(in the rows, 128 means zero)
Each path below is one point turned by a fixed rotation once a step. After each direction that follows a path, write how fast that rotation turns it, in degrees a step (0 if it stays still).
Each turn is a multiple of 5 degrees from 10 to 175, or 0.
Each row of a path follows its step; steps can be skipped.
path 1
step 0: [125 129 128 127 131 135 128 141 131 126 124 134 119 133 129 125 132 115
 134 137 124 123 126 136 137 114 137 127 124 128 120 144 125 137]
step 1: [142 139 130 119 138 139 130 129 120 136 126 131 121 129 120 122 118 124
 124 130 136 125 122 123 141 121 126 123 121 125 129 137 122 125]
step 3: [127 117 129 118 133 132 124 145 122 123 133 131 125 126 123 134 126 116
 125 129 134 125 128 139 135 116 135 123 123 120 113 127 125 132]
step 4: [141 132 134 124 137 123 144 130 123 131 131 125 125 126 122 121 122 125
 134 139 136 130 128 132 134 123 138 123 117 129 118 137 117 122]
step 5: [128 127 125 125 135 131 123 122 109 129 138 125 142 129 128 119 124 122
 125 136 119 128 122 130 139 115 130 119 128 135 124 134 125 125]
step 6: [130 118 129 120 132 130 124 128 125 123 135 130 132 124 132 124 114 110
 129 121 134 114 128 136 134 130 127 122 125 128 115 124 116 129]
step 7: [122 131 136 120 137 122 136 129 125 123 134 118 136 135 124 128 124 126
 128 140 143 122 137 129 123 121 136 120 127 121 116 132 121 122]
step 8: [121 126 120 114 134 127 131 121 126 125 146 133 132 132 127 118 129 116
 134 138 124 136 125 136 130 123 129 124 123 130 127 137 125 115]
step 9: [125 129 127 122 129 127 120 123 120 123 134 123 128 137 134 118 121 117
 141 124 131 114 128 125 135 126 123 132 121 131 122 139 114 135]
step 10: [124 138 129 125 142 138 129 126 128 119 135 130 138 131 133 121 122 121
 122 131 149 117 133 127 125 125 125 124 135 121 129 134 124 122]
step 11: [115 127 124 119 131 130 127 126 144 134 131 132 129 141 128 121 128 114
 133 139 124 122 127 135 123 122 130 118 127 119 122 137 128 122]
Directions:
[132 128 130 125 127 128 127 133 129 128 129 125 126 130 127 127 126 131
 131 129 131 124 127 124 129 131 128 127 125 129 131 125 126 127]  130
[126 129 130 126 128 128 127 126 129 131 125 127 128 128 128 128 126 126
 121 128 129 123 125 129 127 130 125 124 132 129 128 124 128 128]  85
[125 127 127 128 127 130 130 130 131 125 131 128 132 126 129 126 131 129
 127 131 126 127 125 128 130 126 130 126 130 131 132 126 131 127]  130
path 2
step 0: [126 122 126 130 125 129 138 139 135 123 125 130 125 125 121 136 121 127
 118 125 135 113 112 128 121 131 125 119 130 124 125 122 119 134]
step 1: [112 133 118 131 121 129 131 128 132 124 122 127 138 119 119 139 136 133
 123 123 120 123 133 118 121 127 129 128 126 134 133 127 120 139]
step 2: [126 123 116 135 122 130 133 121 124 118 117 127 136 138 139 133 130 141
 121 129 120 120 136 130 130 129 124 120 124 121 125 132 131 127]
step 3: [130 123 126 134 125 128 126 133 130 123 120 149 127 130 132 128 124 138
 119 125 124 118 118 124 119 130 131 129 131 127 118 115 132 121]
step 4: [117 122 128 126 120 134 130 122 122 131 126 127 133 124 112 126 133 141
 126 117 127 124 122 131 122 122 131 129 120 137 120 114 129 132]
step 5: [120 120 120 129 124 136 140 126 123 129 126 118 134 134 133 137 131 126
 133 125 129 120 130 133 120 137 118 123 128 118 118 116 122 133]
step 6: [126 130 130 126 125 133 131 132 126 122 120 136 132 125 133 139 128 136
 132 123 124 129 136 110 111 131 126 129 138 121 126 121 123 120]
step 7: [130 125 132 122 118 138 129 128 123 124 129 128 136 129 124 130 127 153
 125 124 130 122 134 130 129 116 128 117 131 134 123 129 126 119]
step 8: [130 129 125 125 125 126 137 143 129 131 132 129 136 128 129 135 132 134
 119 127 134 110 117 139 125 131 118 125 129 127 122 117 123 124]
step 9: [115 130 125 122 123 120 136 135 120 123 122 121 132 119 125 136 131 134
 123 123 129 118 127 116 115 131 129 136 129 130 137 122 130 134]
step 11: [136 136 122 136 133 126 130 130 129 114 120 137 133 122 134 132 130 135
 120 120 125 121 122 133 125 126 125 128 136 123 111 121 125 120]
Directions:
[130 127 128 127 127 128 126 129 126 128 129 127 129 131 126 129 130 129
 128 128 127 127 133 133 131 123 131 127 126 124 129 127 127 133]  130
[131 126 127 131 124 124 126 128 131 130 131 131 133 129 127 130 131 129
 129 128 128 127 129 127 130 128 125 126 130 129 133 130 129 126]  65
[129 129 127 127 129 126 132 132 129 126 125 133 128 128 128 125 128 128
 131 125 130 129 126 127 132 129 127 129 131 124 131 124 127 130]  130
[129 129 130 127 128 126 128 124 124 125 124 125 130 127 123 127 129 131
 127 125 129 132 127 126 128 128 126 129 125 127 131 130 129 126]  140
path 3
step 0: [119 120 129 121 135 136 123 142 129 139 126 121 120 129 126 122 130 129
 128 125 120 132 122 128 132 134 135 137 122 128 135 132 128 142]
step 1: [127 132 126 129 124 120 121 128 127 132 123 131 134 118 129 126 123 131
 122 132 113 118 133 127 132 117 125 132 118 129 132 142 141 130]
step 2: [142 137 119 124 123 124 126 137 132 126 129 132 121 125 123 137 117 121
 134 132 120 127 124 133 132 126 138 122 119 135 128 122 121 132]
step 3: [130 136 120 142 122 125 128 120 136 134 129 138 134 130 145 122 126 127
 128 132 131 130 127 135 128 128 123 124 121 128 124 119 127 115]
step 4: [124 120 126 131 126 138 128 126 134 133 131 116 129 123 128 138 135 121
 139 131 129 132 134 136 123 130 138 123 140 129 125 123 116 118]
step 6: [133 130 137 121 130 124 130 123 114 133 123 114 131 123 111 132 130 137
 129 113 119 131 126 132 129 131 125 126 134 134 130 126 130 128]
step 7: [125 141 128 119 127 125 115 137 118 120 124 138 136 129 129 121 125 133
 130 122 133 130 133 129 132 138 125 130 126 123 127 122 136 138]
step 8: [137 129 128 126 124 129 134 129 136 125 124 131 139 121 130 139 123 139
 125 122 132 113 128 118 133 123 135 132 133 123 132 115 132 126]
step 9: [132 133 127 130 124 132 136 131 125 119 138 141 130 128 130 128 128 110
 128 138 143 126 131 121 124 123 125 126 137 132 131 124 125 133]
step 10: [130 127 125 140 134 132 142 115 127 127 133 122 111 130 132 130 127 136
 128 128 136 133 121 120 126 128 126 129 134 119 133 130 122 122]
step 11: [117 115 131 131 138 130 126 135 126 126 133 117 135 129 124 125 133 121
 132 133 133 138 119 125 128 136 116 124 127 124 133 139 128 133]
Directions:
[127 130 129 126 128 127 126 128 124 126 128 122 128 127 128 127 125 129
 130 127 127 131 128 125 132 124 126 126 123 127 130 131 126 127]  70
[129 130 129 126 127 130 129 128 127 125 129 132 130 126 127 127 125 124
 128 126 125 125 124 130 128 127 132 129 125 123 127 126 131 127]  60
[127 126 126 130 125 129 127 125 129 128 125 126 129 127 127 129 125 128
 128 126 124 126 124 125 128 127 127 124 134 128 126 129 128 130]  160
path 4
step 0: [132 127 124 132 145 142 126 130 120 136 126 119 123 128 128 134 138 123
 123 141 128 130 130 120 121 143 130 137 128 130 125 125 127 125]
step 1: [123 128 135 124 132 131 126 126 119 147 123 130 127 136 133 124 134 129
 119 117 127 129 127 134 135 135 123 132 135 108 130 129 134 121]
step 3: [134 124 119 132 147 134 125 128 118 129 121 130 138 134 119 129 132 121
 127 134 117 131 127 131 120 136 137 131 137 124 125 137 134 131]
step 4: [125 120 134 127 135 135 127 125 127 137 134 118 134 125 132 131 133 138
 127 123 128 121 127 121 136 136 132 137 137 112 123 138 125 115]
step 5: [129 113 121 121 123 133 125 138 119 133 118 127 125 133 128 118 133 127
 126 125 127 124 128 134 131 131 128 119 120 120 107 127 128 125]
step 6: [134 129 115 133 131 142 125 126 114 133 123 126 123 121 126 138 132 121
 122 130 126 137 127 118 118 128 138 123 135 118 124 134 125 132]
step 7: [126 125 130 126 131 134 113 133 117 137 133 134 140 140 126 137 135 133
 130 119 127 125 125 122 128 140 123 129 132 119 133 132 128 118]
step 8: [133 127 129 128 133 136 126 134 115 137 127 116 121 129 126 121 131 132
 121 128 129 123 136 130 143 136 129 118 113 126 120 138 125 128]
step 9: [132 123 116 123 135 132 128 124 120 136 115 137 124 132 136 131 121 121
 128 126 131 136 131 134 119 137 137 123 133 121 123 144 129 125]
step 10: [131 125 128 129 136 150 134 125 128 132 139 129 134 132 129 141 137 131
 125 127 129 120 122 127 122 140 122 125 132 121 123 131 122 119]
step 11: [135 123 127 119 135 137 122 133 120 133 127 132 124 132 129 114 138 134
 125 134 115 121 133 132 137 133 130 123 123 114 130 127 136 125]
Directions:
[127 132 126 126 128 130 126 129 130 131 129 122 132 131 128 130 128 126
 130 132 127 128 126 130 125 128 130 128 131 129 132 127 126 126]  110
[124 126 127 126 126 129 129 127 130 131 123 126 126 127 126 128 125 127
 128 124 130 128 130 133 129 127 129 129 125 126 129 127 124 129]  100
[128 126 129 128 130 130 127 134 128 126 129 127 129 129 125 129 128 128
 128 129 131 124 127 131 126 129 125 127 124 132 124 124 127 128]  135
path 5
step 1: [132 133 127 133 127 131 127 127 136 130 112 139 129 132 123 120 134 130
 132 121 121 134 136 131 135 135 139 125 124 124 137 134 126 134]
step 2: [125 131 130 132 128 128 121 137 125 139 130 133 134 119 129 118 138 123
 133 114 134 137 136 140 125 132 129 131 128 135 133 124 124 126]
step 3: [127 129 118 131 129 140 132 132 124 139 127 119 132 121 126 127 128 132
 119 111 127 129 133 133 135 128 135 125 130 123 134 127 138 134]
step 4: [121 136 133 138 125 124 133 131 131 133 130 116 137 122 124 132 130 132
 129 125 139 130 135 137 124 125 130 136 120 122 119 131 139 125]
step 5: [130 131 121 122 119 128 124 130 129 119 126 117 136 134 123 129 120 132
 128 117 133 128 130 137 121 124 121 118 127 112 128 130 130 128]
step 6: [132 139 126 128 122 125 130 136 128 124 119 131 128 129 123 132 125 127
 142 129 126 117 141 133 125 117 130 137 124 117 127 130 121 135]
step 7: [133 138 118 122 127 133 120 133 128 133 130 138 124 139 135 119 121 129
 133 121 131 126 131 131 118 133 121 138 126 122 131 135 124 125]
step 8: [132 130 120 137 128 126 120 125 121 129 129 137 130 120 126 123 122 129
 127 118 124 128 131 122 135 122 137 143 132 122 134 140 123 127]
step 9: [131 131 131 134 131 134 124 126 132 125 126 137 138 130 124 120 133 136
 121 124 135 131 140 126 126 138 132 139 132 126 133 129 139 118]
step 10: [128 125 117 135 123 126 116 123 130 122 123 129 134 120 125 137 132 122
 120 114 134 131 138 135 124 128 137 123 133 132 127 127 129 123]
step 11: [127 140 125 128 130 126 129 130 133 134 119 133 127 128 117 128 142 130
 122 123 127 125 138 130 123 126 136 117 119 119 128 124 138 130]
Directions:
[126 128 131 127 129 128 131 131 128 126 128 126 128 129 127 132 130 123
 122 126 129 126 129 128 126 127 128 125 128 124 124 130 129 125]  55
[128 126 129 131 124 127 126 131 129 124 123 128 130 130 127 128 126 130
 126 131 128 130 131 129 129 131 129 126 128 127 126 124 123 127]  80
[127 127 127 131 131 129 127 129 128 127 130 124 134 125 128 128 123 130
 124 130 129 128 129 126 127 128 129 129 129 131 129 128 132 127]  65
